[-703 -370  487  275  760 -550 -396] >> 487
[8 0 1 6] >> 1
[  23  588  628 -277 -454 -854 -149] >> 628
[1752 8368 4880 1364 2919] >> 4880
[7 5 5 8 6 0] >> 5
[ 670 -631  508   47] >> 508
---
[[ -2.4 -63.1 -29.6 -25.7   4.8 -60.7]
 [-13.2  38.4  34.4 -42.5   1.7 -46.7]
 [-79.2 -16.5  38.5 -28.8  15.9  27.7]] -> 27.7

[[ -4.6  17.0  27.5  11.2]
 [ 62.9   7.6 -54.8 -26.2]
 [ -5.1  48.9   1.0   5.5]] -> 5.5

[[ -4.7  46.6 -47.6  60.8]
 [-70.5  13.1  42.8 -58.6]
 [ 45.6  49.8 -14.5 -34.8]] -> -34.8

[[-13.5 -32.0  39.6  59.1 -30.2 -23.2]
 [ 39.3  24.2 -44.2 -12.1  27.8  -6.4]
 [ 36.6 -25.6   2.3  10.6 -40.2 -69.4]] -> -69.4

[[-19.1  45.5  -2.2 -45.1 -29.1]
 [ 35.5 -30.0  39.1 -68.2  13.7]
 [ 21.9 -15.6  74.8  19.1  79.0]] -> 79.0

[[ 60.6   1.7  -8.7 -27.4  46.5  49.6  25.1]
 [ 46.9  51.5  55.2 -48.2  -9.0  36.9  45.1]
 [ 72.8  19.7  59.8 -38.8  26.5  60.9  25.0]] -> 25.0

[[ 36.6 -61.8  -5.8 -31.1]
 [ 44.3 -45.0  38.6  -8.7]
 [-30.9  62.3  20.5  36.2]] -> 36.2

[[ 50.5  17.4 -23.4 -15.6 -49.3]
 [-25.0 -51.2  20.3  -0.3 -47.3]
 [  3.2  22.3  69.4 -23.2  50.9]] -> 50.9

[[ 10.3   6.9  37.4  -0.3  -4.0   1.1]
 [-24.7 -45.6  -5.0  -6.2 -32.2 -29.2]
 [-62.2  -6.4  17.1  45.4  -2.1   5.4]] -> 5.4

[[-35.7 -38.8  62.3  58.4  69.4  64.6  12.6]
 [ 31.9   5.0  -0.9  19.9 -11.9  13.1 -36.6]
 [-21.0   6.3 -56.6 -46.9 -44.6 -40.0  40.2]] -> 40.2
---
[[-33.7  49.0  60.1 -34.3]
 [ 36.6  49.0  55.9  29.5]
 [ 19.3  49.0  36.3 -15.9]]
19.3

[[-71.1  76.0  21.8 -72.2  73.3 -49.1]
 [-47.8  50.7  27.2 -42.2  48.4 -37.4]
 [ 54.9 -63.9 -28.2  47.9 -63.3  33.4]]
54.9

[[ 25.6  68.3 -20.0 -40.4 -38.9 -23.8]
 [-35.7 -38.5 -31.2  -5.9   6.2   4.6]
 [-19.1  -2.1 -15.7  -1.9  19.5  -5.5]]
-19.1

[[ 12.6  13.8  11.9   6.0   7.7  -8.7]
 [ 23.9  20.7  26.8   2.9  10.9 -18.2]
 [ 48.1  65.8  42.9  41.0  44.5 -44.2]]
48.1

[[ 54.9   3.5  12.5   7.9  16.8 -55.7 -35.8]
 [ 55.1  27.0  31.3 -35.5  37.4 -37.8  74.6]
 [ 19.4   8.1 -49.3  46.7 -43.0  10.0 -18.4]]
19.4

[[-27.7  64.4  -3.7 -14.4  37.2]
 [ 11.0 -55.4   6.8 -43.9  15.4]
 [-10.2  55.2  -6.8  47.5 -18.3]]
-10.2

[[ 18.1  24.6  -2.5  67.6   2.3 -37.5  66.1]
 [-11.4   0.2  -9.0 -36.1  -4.7  19.0 -43.0]
 [ -1.5  10.4  15.8  -3.0  12.5 -30.4  -3.4]]
-1.5
---
{"in": [60.2, 29.0, 34.5, -23.0, -19.0, -48.9], "out": "60.2, -48.9"}
{"in": [[-38.4, -30.3, 21.1, 1.5, 21.4, -26.3], [33.9, -2.0, 61.0, 31.2, 30.2, -17.2], [-13.6, -35.3, 3.8, 50.5, 55.5, -82.2]], "out": "-38.4, -82.2"}
{"in": [[29.4, 64.4, -24.6, -12.1], [24.9, -43.4, 50.1, 63.3], [24.6, 21.9, -3.2, 3.9]], "out": "29.4, 3.9"}
{"in": [66.1, -74.2, -53.2, 61.1], "out": "66.1, 61.1"}
{"in": [31.4, 58.5, 36.6, 42.6, 69.4, 35.1, -47.5], "out": "31.4, -47.5"}
{"in": [-16.5, -2.5, 59.0, 18.7, 17.1, -4.1, 6.7], "out": "-16.5, 6.7"}
{"in": [2.4, 67.3, 43.1, 52.9, 12.8], "out": "2.4, 12.8"}
{"in": [76.4, 17.1, -0.5, 0.5, 1.6, 24.5], "out": "76.4, 24.5"}
{"in": [-23.4, 63.0, -71.9, -61.9, 17.2], "out": "-23.4, 17.2"}
{"in": [21.2, 46.4, -47.7, -4.1, -81.5], "out": "21.2, -81.5"}
---
[[7434 3601 6984 7536 3798 5785 7014]
 [2139 5854 9699 2876 5295 7161 5219]] Out: 3798

[[736 834 274 548]
 [ 39  98 213  84]
 [393 885  63 130]] Out: 98

[[2243 8859 1603 7853 5996]
 [8587 4573 2112 2901 4362]] Out: 1603

[[ 89 123  67 148  71 131  64]
 [ 70  35 196  88  71  94  58]
 [169  42 196  20 129 118 196]] Out: 71

[[3 3 4 1]
 [1 6 5 4]
 [5 1 8 3]] Out: 6

[[3 7 8 2 8]
 [2 2 2 4 2]
 [3 8 3 4 4]] Out: 2

[[ 765  850 -387  464]
 [ 201 -705  877 -449]
 [-308 -194  -74  -92]] Out: -705
---
[[ -8.8  22.6  10.3  -8.4 -44.9 -72.5]
 [  7.9   9.3  19.3  14.9 -57.1 -48.0]] out 19.3

[-24.8  17.4 -65.3  -1.7 -12.3 -14.2  29.3] out -65.3

[-44.7  46.4 -42.6  44.2 -60.6 -26.3  22.1] out -42.6

[[  2.8   4.0   9.6  61.8 -68.2 -15.6]
 [ 43.6   2.8  65.3  61.4 -22.6 -26.7]] out 65.3

[ 61.2 -38.0 -27.3 -39.5  21.2 -19.5] out -27.3

[ 73.0 -65.6 -54.0  15.7  -8.4 -36.9] out -54.0
